Each row is where one point has got to under a steady rotation. How many ticks took it there?
The counts run from 0 to 112.
[ 36  -6 -15   8   8  -2  -9  10  21  51   9 -22  63  -4  -6  45  33   8
   1 -23 -13 -64 -31 -59 -18 -71 -16 -29  -3 -39 -14 -86 -26 -21  35 -39
 -32  20 -11 -24  16  -9 -57  71  -6   7  -5   8 -12 -82 -12   1  -9 -41
  19  -3  12 -25 -13  21  11   0 -12  27  90  18 -18   6  13 -26] : 45
[ 29 -28  -1 -20  -2 -40 -57  18 -24  49 -35 -23  56   3  44  35  14   9
  29 -32   4 -40  17 -18  -3 -75  -9  -3  -6 -12 -19 -21  22   3  23 -39
  24   1   8 -17  16 -21 -60  17 -56  21   8  -8   6 -38 -27  27  12  -2
  16  -7  32 -40 -40  39  10  27 -48  17  83  13 -28 -39  -3 -28] : 35
[ -3  -1  54  47 -34 -23  19  18  31  10 -30  -2  57 -11   1  -2   7 -18
  47 -11  37 -32 -54 -54  52 -78   7 -48 -19 -17 -71 -19  17 -19 -22 -13
 -19   6  36 -40  14 -31 -37  26   7  29   2  -9  19 -44 -42  -9 -31 -13
  12  11  -6 -18  13  25  51  -6  51  60  49   8  26  47  -3  -2] : 71
[ -2  -2  30  35  -1  12 -53  53   4  55 -45  -3  46   5  22  19  -1 -64
   5 -31  -9 -63  19 -31  32 -34 -20 -24   3 -35 -57  10   6   0  35  38
 -13  -1  32 -55   6 -14 -26  24  15  10  26  16  -8 -41 -27  17  10  17
  40  23  14 -76 -26  30  -3  -7   4  43  43  14 -15 -36 -13 -31] : 96
[-14   2 -17 -25 -12 -10 -13  -1  -9  55  16  -1  10 -43  50  34   2 -16
  58 -33  61 -25 -24 -38  31 -23  47   1 -26  14 -33  -4  14 -12 -17 -31
 -18  -8  25  18 -14 -13 -88  57 -13   8  18 -36  21 -49   8  21  19  22
  27   5 -14 -44   3   3  41   8 -11   7  59  -5  55 -38   0  31] : 8
[  9 -33  -5 -14 -38   3  -1  24  -5   3 -45   1  92   4   1  -2  23 -13
   0 -23  43 -24 -12 -46   6 -40  57 -36  12  10 -53  31  61  42 -15 -67
  15   3  38 -45  12   1 -47   1 -18   3   5   8  13 -42 -35 -25   9  21
  16  50   9 -62  44 -41  38  10 -16  38  71  25  13   6  70   7] : 27
[  2  15 -26 -26  49  -9 -54  24 -39  58 -24   2  60  -7  18   7  16   9
  39 -22  21  -8 -19 -30   3  47  22 -29  17 -40 -31 -27  47  44  -5 -45
  19 -10   0 -30  -4 -24 -59  57 -20  39 -29 -26 -16 -40 -38  14 -23 -14
  14   3 -24 -52 -19  23   1  -4  -6  54  83  43  -8 -63   2 -19] : 99
[-48 -19  -3 -33  45   6 -27  26  -8  17  18  12  19 -42  38 -26  15 -30
  49 -15  50 -38 -49 -52  11  -2  32  -2   4   4 -46 -26  33  15 -28 -21
   3 -31  23 -41   4 -32 -83  66  20   2 -13 -23  31 -54 -14  -3 -19  -5
  19  24  -6 -20 -22  -5   9 -24 -11  41  74  48   5 -56  36   7] : 18
[-14  43   0 -17   8 -30 -49   5 -16  58 -26 -19  66   3   8 -35  23  -1
  63 -40  17  -8 -36  -1 -24 -40  33  -9  15   1 -46 -15  39  15  10 -50
  21  -5  -1 -38  32 -22 -50  49  -8  54 -18   4   0 -38 -36  39  -1 -46
  -5  -1  -4 -41  25 -10  -1  29 -19  64  40  -5   5 -16  -8 -27] : 39
[-52  36  42  31 -29 -26 -10  33  12  52 -59 -24  49  -2  16   5  -7 -53
  45 -23  10 -42  -4  13  35 -44  18 -16  -5 -14 -82  19  66  -3 -29  -9
   9 -34  17 -54  15 -49 -27   5  -6  42  -7  16  29 -46 -34  -9  20   8
  30  40 -12 -43 -10  15  -1 -15  13  49  14  24  -8  11 -10  17] : 81
[-30  -9  -7 -21  -2  -6 -21  50  34  25 -16   8  32 -23 -22  27  -9 -37
  12 -23  -6 -57 -18 -52  21 -21  45 -31  10   0 -38  -4   7  22  -6 -56
 -17  -4   8 -27  17   8 -45  47  15   3  22  24   0 -37  15 -34  25  25
  35  38  18 -93  28 -29  -9 -19 -32  40  55  31  18  -6  73   7] : 108
[-58 -34  -3  11  48 -27 -48  55  -7  17 -39  23  28  -1  57 -24 -17  -4
  43  12  40   2 -52 -27  31 -14  42 -49  -6 -19 -43 -11  14  20   6  41
   9  20  41 -24  18 -58 -52  39  -4  19   8 -48  -5 -41 -27  27  -9  -1
  34   9  23 -45 -29   9  31  -7  -1  46  61 -33  40 -41   5  14] : 73
[ 11  13   4 -23  38 -12  -9 -27 -17  69 -19 -10  81   8  -8  22  16  -3
  53 -48  26 -27 -42 -36 -43   4   2 -26   6 -23 -49 -15   7 -17  21 -58
  30  -2  37   4  -7 -27 -63  49  22  60 -42   1  24 -42 -21  -6  11 -11
 -16  42  10 -59 -14  14 -13  12 -26  37  69  25 -28 -10   2  -8] : 110
[ -9   9  -1  -6 -27  -2 -17  44  37  17 -28 -10  69 -29 -22 -14 -26 -19
  53 -24  26 -26 -20 -35  71 -53  54 -55  26 -15 -22 -20  12  -7 -35 -16
 -57 -35  -7 -38   3   6 -54  89   9  19  -6  -4   4 -46  -9 -25   3 -36
  31  20  21 -37  23  32  23 -40  11  26  33  18  13 -36  34 -17] : 93
[-14 -26 -29 -24   2 -34 -32  20 -25  74 -18   1  11  36  42  27  -1 -15
  23   0   8 -59 -16 -11 -24 -17  26 -47  -5 -14 -42 -35  23 -19  24 -41
  28   0  16  -2  20 -57 -64  25  10  -1  24 -24  25 -33 -27  31  20  11
  27  37  22 -62 -17  19  17  35 -49   5  81 -16 -17 -21  25 -23] : 24
[-17   6 -17  -9  18  -2 -53  14  24  26   2 -40  63 -17  -8   6   8  13
  36 -32 -17 -49  -8 -29  -7 -36  21 -50  22 -45 -32 -63 -10  -8  22 -47
 -22 -15  -3 -15  28 -22 -25  68 -12  16 -17  45 -27 -53 -15 -29  -6 -55
  26  -3  20 -24 -41  20 -41 -11   1  47  73  38   9  -1  42 -21] : 44
[-27   7 -17 -18  35 -33 -72  54 -17  55 -26  20   1 -14  44  38 -36 -52
  50 -28  -5 -39  -6 -26  13 -33 -23  -6   8  -5 -68 -38 -14 -36  19  -3
  -2   5  31 -23  27 -30 -40  34  46   1  13 -23  26 -31  -4  12   4  12
  13  26  -7 -83 -32  23 -10  -5  14  33  74  23 -26 -39  13 -18] : 14
[ -3  -3 -25 -37  15   3 -23  10 -27  23 -20  -2  83  -6  -9  -8 -13  10
  68 -38  57  -1 -36 -34 -29   6  82 -23  29  -3 -37  12  46  59 -25 -46
   5   2  20 -17  13 -30 -77  41  11  43 -13   4  33 -55 -27 -25  -2  -5
 -19  41  15 -45  17 -11   8 -20 -11  30  78  10 -11 -34  29  -8] : 28
[ 15 -27 -19  -1 -25 -18 -15  44   0  35 -60 -15  11   9  44  -2   9 -31
 -21 -15 -15 -61   8 -49  42 -49 -38 -27 -40 -49 -27 -21   7   8 -22 -38
  -9 -11  14 -20   3 -26 -17  34 -22  14 -23 -12  23 -53 -30  21  12  44
  18  -7 -18 -86 -43   3  31 -16  -7   3  56  -4  62  48 -18   8] : 75
[-29 -15  27  -5  -8   2   5  38  44  22  -1  -2  55 -10  23 -37 -20 -42
  22 -40  31 -58 -27 -36  40 -53  55 -76 -14   3 -57 -23  11 -25 -32 -24
 -14 -18  15 -50  32 -28 -31  27  -9 -18   7  16  23 -37 -16 -25  35 -19
  49  37  10   0   5  31  19 -20  -4  27  50   8  26 -14  49 -40] : 22
[-39 -11  -5  23 -26  16 -37  38  16  17  -5  -9  61 -14 -17  -3  29 -20
  19 -31  36 -31   8 -30  20 -63  31 -24  -2 -21 -39   8  38  53  24 -42
 -18  20  51 -23 -14 -27 -16  49 -42 -18   4   1 -16   0   0  26  11   8
  65  19  39 -43  -1 -52  33  20 -25  70  39 -17  11  -1  34   2] : 42
[-29  34  10   5  17  -2 -37   9  -4  78 -13 -30  28  -3  34  -6  19 -16
  48 -45  26 -41 -47  -6 -33 -48  18  15  -3  16 -62 -15  25  -2  55 -14
  15 -12  13 -31   0 -24 -37  48  30  42 -21   4   2 -34 -13  10  -4 -59
  40  -1  28 -42 -19   7 -13  23 -19  48  34   1  -8 -49 -17 -27] : 40
[-10 -33 -18 -29   8  -3 -23  18  18  52 -18  11  34 -26 -11  51 -12 -29
  43 -16  14 -62   9 -70  36 -43 -15  -5 -30 -47 -24 -14 -32 -14   6 -44
  -3   4  17 -13  -6 -11 -53  38   6  15  37 -16  28 -57  22  13   5  58
  20   6 -17 -98 -26  -3  -1 -13   7   0  81  -2  35  43  32  11] : 4
[ -4 -31  11 -25   9 -27 -13  39  22   8 -36  -3  74  -8  44 -33 -13   6
  -5  29  33 -14 -26  -3  36 -52  28 -40 -26 -14 -56  25  36   5 -28   2
   2  -1  17 -40   2 -10 -46  26   8  29 -19  -8   9 -84 -42 -40  44   7
 -23   8  27 -24 -30  32  -4 -22 -16  63  65  66  28 -47  30 -14] : 77
[-71 -27 -57 -15  18 -11 -87  29 -35  45 -28  12  29  11   3  11 -31  -4
  68 -15  29 -14  -5 -25   5 -29   0 -11  20 -19 -33 -34  17  -2  27  -4
   8 -16  31 -35  11 -69 -74  64  14   3 -29 -48  13 -50 -24  36  17  14
  17  12  19 -46 -50  16 -16  15 -19  27  55 -30 -25  -8  14   1] : 84
[  5  -2  45  42   5 -19 -25  27  29  51 -29 -21  58  10  31 -26  21  -7
  42 -20  16 -33 -51 -19   5 -54  35  -5 -27 -14 -30   4  18  -7  22  13
  10  -9  59 -15  -9  -5 -41  40  -1  60 -37 -13   2 -66 -25   3   7 -19
  21  25  68 -17 -36  18  21   7 -52  41  25   1   7 -30 -19  23] : 51
[  6  -3 -24 -17 -11 -11  -8  -6  12  80  -4 -10  40  22  36  19  -8 -36
  26 -24   3 -75 -17 -26  14 -43   2 -26 -20 -10 -27 -69  -4 -35  24 -56
  11 -26  -9  -8  24 -27 -56  78  -4   7 -23 -63  21 -36  -6  35  10 -17
  39  34  10 -25  25  41  44  24 -25  24  55  -6  -1  -8  -1 -12] : 105
[  1 -45  24 -22  -4  11 -13   9   6  46 -16  14  91  -8  -3 -11  25 -15
 -10   6  49  -6  -6 -41  25 -55   7 -53 -20 -18 -46  34  -1  26 -35 -48
  34  16  21 -49 -16 -30 -47   9 -51  29  14 -12  20 -41 -29  -8  49  35
  13  18  -1 -23  20  18   7   9  13  40  72  11   8  19  44 -47] : 87
[-36 -35 -58  -4 -29 -36 -39  14 -23  22 -18   8  64  -6 -30 -24 -25 -16
  47   1  48 -12 -52 -26  47 -46  39 -33  13  -5 -25 -30  52  25   4 -34
   0  -8 -10 -28  -6 -61 -75  76 -18   2  -8 -71   1 -23 -13  -2   0  13
  20  34  -4  -9   2  -1  27  13   1  36  59 -16 -11   0  33  -4] : 83
[-25  21 -12 -25  11 -36  -1  14  33  55 -14 -33  54  -4  -7 -17 -21 -41
  56 -28 -17 -67 -22 -27  24 -11  40 -53  -1  -8 -52 -48   6 -33 -24 -37
   2 -31 -39 -25  32 -20 -35  61  -4  12  15 -17   7 -33  -1  -2   4 -51
  51  36  -2 -22   6  18   0 -27  -6  30  48  22  31 -18  20 -27] : 104
[ 39 -31  13  -5 -26 -24 -14  46  12  24 -75 -21  60  12  23 -18  16  11
  -6  12  26 -27  17 -29  29 -50 -17 -43 -53 -33 -41  34  26  10 -13 -46
  -4  -3  44 -36 -10 -42 -18   5 -42  40 -38 -29  11 -32 -65   2  36  27
  -8  21  -6 -49 -28  36  21  -3 -12  58  58  33  41   9  20 -14] : 76
[ 18  -4  35  19 -18  22 -39  35   4  30 -22   7  53 -33   0   4   0 -63
 -12 -33 -12 -46  21 -43  57 -48  18 -34 -14 -20 -68   8  14  43  -3 -25
 -29  -8  13 -66 -11   1 -36  34 -24   8  39  -6  -6 -29  -8 -17   1  45
  47  31 -14 -67  27 -13  26  -4  40  47  51  16   2 -20  32 -23] : 97
[-50 -29  -8 -49  29  -9 -29  -5  -5  53  -1  15  57   5  24 -24  -8  -6
  29  -3  46   9 -16 -11  28 -10  53 -61   2 -32 -42  19  24  29 -45 -28
  30   2  -7 -41 -16 -29 -61  46  -9  34  28  -4  -6 -65 -15  -9  47  12
   6  12  -1 -15  -5  40 -27 -16  19  23  66  33  18 -34  12 -41] : 88
[ -7 -43 -38 -33  -3  -8 -17  10  23  47  10   5  55  22  24  -1 -32 -15
  10  -4  30 -33 -29 -30  19 -35  56 -81 -17  -2 -37 -54  23 -16  -7 -43
  -1  -6  -1 -19  18 -34 -48  51  -8 -22  33 -43  18 -32  -6   1   7 -43
  23  34  14 -17  37  17  43   1 -16  17  78  -9  18 -26  51 -33] : 23
[-52  -9  16  19 -68  -6  -4  23  20  24 -28   2  53 -10  -1 -18  -9 -34
  20   3  32 -38 -56 -37  65 -53  44 -13 -24   0 -54  -9  52  11  -9 -22
 -26 -42  -2 -74   6 -48 -50  41   9  21 -10 -17  10 -49  -7 -22  10   6
  16  36  -4 -19  16  -3  27   2  25  63  31  29   8  11  33   0] : 82
[-35   8  36  20 -21 -28  -1  48   9  22 -39 -14  71 -25  -8 -20  -8 -13
  38 -40  60 -31  16 -17  69 -31  61 -34  24  -5 -52  47  47  20 -25 -24
 -24 -42  36 -41   1 -13 -38  25 -17  37   1  27  -2 -27 -31 -16  31   7
  38  23  17 -33  -1  42  -5  -9 -14  28  31  29  11 -35   8 -10] : 92
[-21 -20  38 -24  -1   8 -50  37   6   2 -27   8  64   2   4 -16   4 -10
  23 -57  32  -6  25 -48  21 -32  55 -57   2  -3 -82  20  33  31 -14   1
  11  -2  38 -72   9 -48 -19  15 -68   9  16  47  -8 -11 -24   9  24  -6
  58  42  32 -16 -19  -5  -4  -1  -1  23  38 -12   7 -40  23 -22] : 32
[ -6 -45 -25 -37  -6 -42 -13  33 -14  24  -7  -3  18 -37  19  60  11  19
  43   3  69  -7 -41 -13  21 -61  36 -19  -1 -14 -14  -5  20  -7 -16 -30
 -32  31  46   3 -16  -5 -64  43   2   2  32 -30  12 -31   1   1  -9  35
   2  -7  26 -67 -18 -21  15  28 -25  62  84  17   8 -18  36  15] : 68
[ 19  50   7  -1  -6 -34  -9  13  26  53 -45 -23  36 -25  10  20  19   2
  40 -20   0 -33 -32 -26  -9 -34  54 -28 -22 -39  -8 -53  37  17 -30 -74
 -11   6 -19   7  21 -12 -61  35 -12  64  23  17  26 -38 -43  15 -24 -13
  57  11   3 -50  34 -10  35 -14 -32   5  63   6  88  29   3  24] : 49
[ 18 -11  45  13 -32 -16 -10  -6  28  27  10  -7  49  16  40  33  39 -32
   0  -5 -19 -29 -59 -30  20 -92 -11 -19 -70 -20 -59 -47  -8 -17  40 -10
  -2  -3   2 -53  -4  -9 -60  34 -17  45  -6  -4 -26 -58 -13  16  -4 -16
   7  27   5 -58  -3   8  23  16  10  70  55  19 -33  -1   5   7] : 56
[ -3  -3 -32 -34 -26  -6 -37  43  34  14 -31 -35  47  -8   1   8   1 -17
  51 -34 -13 -29   1 -35  14 -55  10 -46 -23 -19 -38  -4   9  -6  27 -19
 -51  32  38  18  -7 -32   3  46 -61   0   2  -5  -2   0  -8  11  28   9
  42   5  50 -90   6 -49  48  -3 -26  28  33 -35  39  10  43  34] : 53
[-38 -14  26 -10  31 -33 -35  42  47  31  -9  -7  58 -24  13 -32  14   0
  58   5  59  -4 -39 -43  18 -75  28  -6 -23  -8 -34   3 -21  -8  -4  28
  27  36  45  -7  10 -33 -29  26  -9  20 -19 -33   8 -28 -19  12  50 -10
  18  11  53 -23 -39  27   7  13 -23  64  31  -8  30 -20   2 -11] : 62
[  7  -9  38  -4 -12  23 -16   8  -8  33 -36 -19  63  11  35   6  23 -37
  45 -65  32 -36  16 -49  16 -72   6 -29 -14 -13 -68  26  32   4  14  10
   1  17  17 -33  16 -54 -27  20 -58  15  -8 -10  23  -1 -31  44  15   0
  56  18   7 -26 -10 -40  42   9 -10   9  56 -50  -3   4 -16  -3] : 31
